One turn moves every row onto another: examples first, then more rows asked
vetu: -1,4,-12,-4,-4,-25,-22,5,-5,14,9,-16,3,-2,17,10,-5,-4,-20,3,14,2,15,-13,10,6,2,0,1,-17,9
fusub: 13,5,-11,8,1,5,4,4,5,-1,19,-6,7,-11,-8,-13,0,-25,8,-4,4,2,-23,-13,-4,-4,-7,-15,11,24,17
sizat: 2,9,-3,-7,0,-9,0,-12,-19,4,-20,19,10,-7,-4,-4,5,-8,-1,-2,5,-12,15,5,-19,-10,-4,4,15,19,4
Luses: 5,9,-9,7,3,7,11,12,12,-5,22,-9,9,6,0,-17,-2,-12,13,-3,0,-1,-17,-26,10,-1,-3,-18,1,12,19
pemav: -18,3,1,-15,-1,-4,25,8,0,-1,-1,25,17,0,-3,14,2,-3,8,-9,-3,3,-9,-10,-2,0,1,0,5,23,-22
tator: 0,-1,8,16,-3,-4,-7,14,4,-10,24,-21,8,1,-2,-3,-12,-10,21,-3,-10,-4,-10,-22,-4,-11,2,-9,6,10,5
bagir: -12,1,0,-6,-5,-23,-9,4,-13,5,0,5,-3,11,15,-4,4,9,-10,0,14,-21,21,-8,13,9,2,-7,-6,-16,-2
meni: 1,3,-2,-7,4,-6,9,-16,-9,9,-18,19,-1,-5,-4,-6,4,-4,-2,-2,-5,-18,13,17,-13,-7,-3,7,10,13,3
rup: -13,13,-14,0,-3,-20,-18,1,5,26,-11,7,4,13,1,0,1,-2,-8,3,5,-15,21,-21,23,5,11,4,-3,1,7
Gofot: -6,-1,-2,-3,-4,-20,0,10,6,4,14,-6,2,13,5,5,-3,6,-18,-3,18,-9,3,-15,31,13,0,-18,-6,-16,-7
mipe: -9,2,-1,-14,-5,-1,19,7,0,-9,-19,11,-19,-6,-17,19,-1,2,-5,12,5,7,-9,11,-4,-8,-3,-3,1,1,1
fiv: 2,6,-15,-4,-1,-26,-22,3,-12,18,4,-11,5,-4,16,4,0,-8,-19,4,13,-7,17,-9,8,1,3,9,0,-9,13
bul: -9,3,-1,12,-8,9,0,-1,22,-3,0,-5,-4,3,-19,-13,-1,-14,6,-5,-11,-10,-19,-17,-8,-4,-5,-27,9,18,2
Fubop: -2,1,4,12,-8,9,3,2,20,-2,6,-7,-12,6,-17,-10,-3,-14,8,-3,-14,-6,-18,-18,-7,-2,-7,-25,8,11,6
sigan: -16,4,8,-5,9,-4,20,6,9,0,1,21,18,8,-10,16,-3,-9,2,-11,-3,10,-15,-10,3,1,3,-8,2,21,-23
meli: 7,2,-3,0,-6,-27,-18,10,5,16,15,-20,2,-2,3,15,-9,-6,-21,-2,16,5,5,-17,16,6,0,-9,5,-16,1
kebif: -13,4,-3,-5,-5,-21,-6,6,-3,4,6,3,0,16,14,0,-1,10,-10,0,17,-12,17,-12,24,15,2,-11,-5,-18,-2
Doma: -11,12,-15,-10,-2,0,18,11,-2,-9,-20,18,-3,-3,-19,18,1,-5,-2,15,12,9,-11,-3,5,-13,1,3,1,17,4
Nubep: 2,-3,9,17,-7,-1,2,10,-3,-18,23,-10,0,-1,-7,-7,-7,-15,17,-1,-3,-8,-16,-14,-9,-10,-7,-15,10,13,-3
med: -9,10,-10,7,-2,-22,-16,12,12,15,6,-6,12,11,-5,12,-9,-4,-11,1,13,-3,6,-31,32,3,9,-7,-1,1,-7
Digi: -14,13,-15,4,-2,-22,-19,5,11,21,-1,-1,8,12,4,8,-6,-3,-7,5,6,-5,18,-24,28,5,11,3,-1,-3,3
Dav: 3,6,3,-7,11,-5,27,4,3,-4,8,10,9,-8,1,8,1,-11,-15,-10,4,16,-17,4,-11,-2,-12,-16,8,-8,-17
ruru: -8,5,-13,-8,7,-2,6,-14,-12,2,-22,16,10,-4,-1,-6,6,-7,-11,0,-2,-18,10,6,-12,-11,-1,8,5,24,3
sabez: -11,8,-1,-9,0,-23,-7,3,-18,5,-10,8,0,9,13,-1,6,13,-7,-1,11,-22,27,-6,4,7,6,-4,-4,-7,2
movo: -1,9,-3,-5,-4,-10,8,12,-11,-7,-14,9,-8,-14,-18,25,-6,-6,5,15,10,14,-6,4,-8,-18,0,7,9,8,0
lodas: -3,2,5,5,-11,5,-1,6,20,-5,11,-20,-5,8,-6,-11,-4,-6,5,-8,-10,-4,-14,-19,-10,-2,-8,-28,6,-5,14
kuz: -3,14,-1,-2,-4,-10,4,4,18,9,0,3,21,-3,-14,22,-6,-23,-11,-10,-4,18,-18,-3,-16,-12,-6,2,17,8,-10
bitap: -7,16,-7,-8,-12,-10,8,4,15,14,-8,9,15,-10,-11,21,-3,-16,-2,-7,-11,10,-9,-5,-19,-13,-4,10,22,8,-12
git: 0,12,-18,-8,4,-24,-12,2,-15,14,-5,-7,6,-5,16,4,4,-1,-18,3,9,-13,21,-2,1,-2,6,11,-1,-6,15
mive: 0,-9,10,15,-5,-2,5,6,0,-17,23,-8,0,-4,-6,-9,-6,-11,17,-4,-4,-13,-18,-2,-7,-8,-5,-15,9,14,-7
Gor: -9,18,-13,-6,-1,-21,-13,0,1,25,-16,8,4,11,1,3,4,3,-6,1,2,-19,24,-10,11,3,11,9,0,3,14
bidi: 8,3,-12,8,0,9,7,7,7,-6,20,-10,4,-2,-7,-12,-1,-23,5,-1,0,0,-24,-19,1,-5,-8,-13,6,23,18
tek: 1,5,-8,-17,5,-2,29,3,0,3,1,11,4,-18,7,8,5,-8,-13,-8,-2,13,-10,2,-16,-2,-11,-8,10,-5,-13

meli -> med
movo -> Doma
Where do these go?
git -> Gor
mive -> fusub
fiv -> rup
Luses -> lodas
kebif -> vetu
meni -> sizat
kuz -> sigan
Nubep -> bidi
pemav -> tek

